Each row has a name. Each question is about the rows just above it. Places in a row count from 0.

zam: [-0.80  0.40  1.11 -1.40  0.17 -1.18  0.03 -0.60 -0.83  3.42 -0.92 -1.38
  3.54 -1.36  2.33  3.68  3.52  3.27 -0.93  0.12 -0.94 -0.50 -1.74 -0.79
 -1.51 -1.12  0.57  0.94  3.26]
bareg: [-2.52  2.27 -1.89  1.85  3.68  2.14  2.39 -3.20 -2.74  2.16  0.67  1.96
  1.77 -0.12  0.86  1.85  2.47  2.04 -3.15 -1.13 -3.14 -3.50  0.24 -3.04
  1.48 -3.74  2.80 -0.78  3.69]
repiv: [ 6.56 -4.10  3.49  3.51  5.02  3.89 -5.27 -2.83  0.82  2.09 -6.40  4.16
  3.28  3.02  1.72  3.69  0.70  1.64 -1.96 -4.88 -1.97 -3.16  2.80 -2.09
  3.11 -0.11 -4.70  2.05  5.17]
fepe: [ 1.78  1.48  2.54 -3.57 -5.11 -4.00  2.00  4.61  1.89 -2.08  4.53 -4.07
 -2.36  0.16  0.91 -2.47 -1.24 -1.79  3.36  6.82  3.30  5.61 -0.91  3.44
 -3.09  5.89  1.44  2.10 -4.22]
bis: [ 1.00 -4.10  3.49  3.51  5.02  3.89 -5.27 -2.83  0.82  2.09 -6.40  4.16
  3.28  3.02  1.72  3.69  0.70  1.64 -1.96 -4.88 -1.97 -3.16  2.80 -2.09
  3.11 -0.11 -4.70  2.05  5.17]
Teg: [-2.84  1.05  7.20 -2.71 -0.91 -2.48  0.21 -1.92 -3.01  2.37 -2.39 -3.14
  2.23 -3.12  5.66  2.17  3.45  2.68 -2.42 -1.52 -2.59 -1.40 -3.39 -2.27
 -3.06  4.06  1.07  5.98  3.33]
Zav: [ 1.96  2.81 -6.20 -1.07 -2.15 -1.39  4.14  4.06  2.12 -0.60  7.35 -1.12
 -1.12  1.43 -2.95 -1.09 -0.37 -0.60  3.08  7.80  3.19  4.35  0.76  3.20
 -0.53 -2.27  3.36 -4.46 -2.03]
gon: [-2.08  2.73  1.30 -2.61 -1.33 -2.51  2.77 -0.29 -2.14  2.36  1.69 -2.96
  1.84 -2.62  2.78  1.78  3.39  2.47 -1.07  1.84 -1.13  0.07 -2.89 -0.86
 -2.69  0.19  3.19  1.60  1.39]
Nofet: [-2.84  1.05  7.20 -2.71 -0.91 -2.48  0.21 -1.92 -3.01  2.37 -2.39 -3.14
  2.23 -3.12  5.66  2.17  3.45  2.54 -2.42 -1.52 -2.59 -1.40 -3.39 -2.27
 -3.06  4.06  1.07  5.98  2.11]
Muv: [ 3.42 -1.69 -3.43  1.34  0.97  1.28 -1.44  2.30  3.53  0.75  1.10  1.86
  1.42  3.46 -2.27  1.77 -0.48  0.36  2.27  2.96  2.39  2.22  2.74  2.24
  1.65 -2.32 -1.82 -3.17  1.29]
Sog: [ 8.02 -4.57 -5.91  4.87  2.11  4.47 -3.85  5.09  8.21 -3.42  2.26  5.87
 -2.08  9.33 -6.57 -1.56 -6.00 -3.97  5.48  5.16  5.70  4.93  8.24  5.19
  5.55 -1.09 -5.25 -5.79 -1.60]
Gavuz: [ 0.78 -3.65  0.27  2.86  5.21  3.39 -4.75 -2.82  0.70  4.72 -6.10  3.66
  5.86  1.87  1.16  6.34  3.16  4.10 -2.03 -4.60 -1.96 -3.42  1.66 -2.05
  2.50 -4.28 -3.95 -0.47  7.30]
One entry of bis was changed: [ 1.00 -4.10  3.49  3.51  5.02  3.89 -5.27 -2.83  0.82  2.09 -6.40  4.16
  3.28  3.03  1.72  3.69  0.70  1.64 -1.96 -4.88 -1.97 -3.16  2.80 -2.09
  3.11 -0.11 -4.70  2.05  5.17]. Where, and from what?  13, [3.02]
One entry of bis was changed: [ 1.00 -4.10  3.49  3.51  5.02  3.89 -5.27 -2.83  0.82  2.09 -6.40  4.16
  3.28  3.02  1.72  3.69  0.70  1.64 -1.96 -4.88 -1.97 -3.16  2.80 -2.09
  3.11 -0.10 -4.70  2.05  5.17]. Where, and from what?  25, [-0.11]
One entry of repiv was changed: [ 6.56 -4.10  3.49  3.51  5.02  3.89 -5.27 -2.83  0.82  2.09 -6.40  4.16
  3.28  3.02  1.72  3.69  0.70  1.64 -1.96 -4.88 -1.96 -3.16  2.80 -2.09
  3.11 -0.11 -4.70  2.05  5.17]. Where, and from what?  20, [-1.97]
Where does [-2.84  1.05  7.20 -2.71 -0.91 -2.48  0.21 -1.92 -3.01  2.37 -2.38 -3.14
  2.23 -3.12  5.66  2.17  3.45  2.54 -2.42 -1.52 -2.59 -1.40 -3.39 -2.27
 -3.06  4.06  1.07  5.98  2.11] differ from Nofet, and what was there?  10, [-2.39]
Where does [ 1.96  2.81 -6.20 -1.07 -2.15 -1.39  4.14  4.06  2.11 -0.60  7.35 -1.12
 -1.12  1.43 -2.95 -1.09 -0.37 -0.60  3.08  7.80  3.19  4.35  0.76  3.20
 -0.53 -2.27  3.36 -4.46 -2.03] differ from Zav, and what was there?  8, [2.12]
Where does [ 1.78  1.48  2.54 -3.57 -5.11 -4.00  2.00  4.61  1.89 -2.08  4.53 -4.07
 -2.36  0.16  0.91 -2.47 -1.24 -1.79  3.36  6.82  3.30  5.61 -0.91  3.44
 -3.08  5.89  1.44  2.10 -4.22] differ from fepe, and what was there?  24, [-3.09]

mit: [ 1.36  1.19  0.45  0.65  0.42 -2.81 -1.35 -2.84 -3.08  1.56 -2.79  2.24
 -0.74  1.41]
besad: [ 4.44 -3.65  0.94 -1.16 -0.31  2.70  4.50  2.86  2.68  3.73  2.67  2.51
 -3.51 -0.85]
Kavov: [ 2.31  2.27  0.68 -0.94 -0.49  1.70  0.92  1.64  2.52  1.23  1.63 -0.45
  5.93 -3.90]
Kuzin: [-6.34  5.79  6.20  8.97  7.30 -6.56 -3.60 -6.65 -6.35 -5.72 -6.17 -2.78
 -5.27  6.04]
folol: [ 3.36  0.32  0.52 -1.29 -0.68 -0.65  0.74  0.85  0.97  2.70  0.77  1.61
  2.30 -2.62]
riso: [ 9.15 -5.51 -6.66 -8.51 -7.39  4.94  7.05  5.05  5.45  8.23  4.67  5.12
  4.25 -2.22]
mimap: [ 7.63 -3.57 -0.78 -4.34 -2.81  3.21  2.47  3.34  2.75  6.71  2.97  4.75
  0.64 -4.91]
lif: [ 3.36  0.32  0.52 -1.29 -0.68  0.85  0.74  0.85  0.97  2.70  0.77  1.61
  2.30 -2.62]
Where does [ 3.35  0.32  0.52 -1.29 -0.68 -0.65  0.74  0.85  0.97  2.70  0.77  1.61
  2.30 -2.62] differ from folol, and what was there?  0, [3.36]
Changed besad: [ 4.44 -3.65  0.94 -1.16 -0.31  2.70  4.50  2.86  2.68  3.73  2.68  2.51
 -3.51 -0.85]. Place and old value:  10, [2.67]

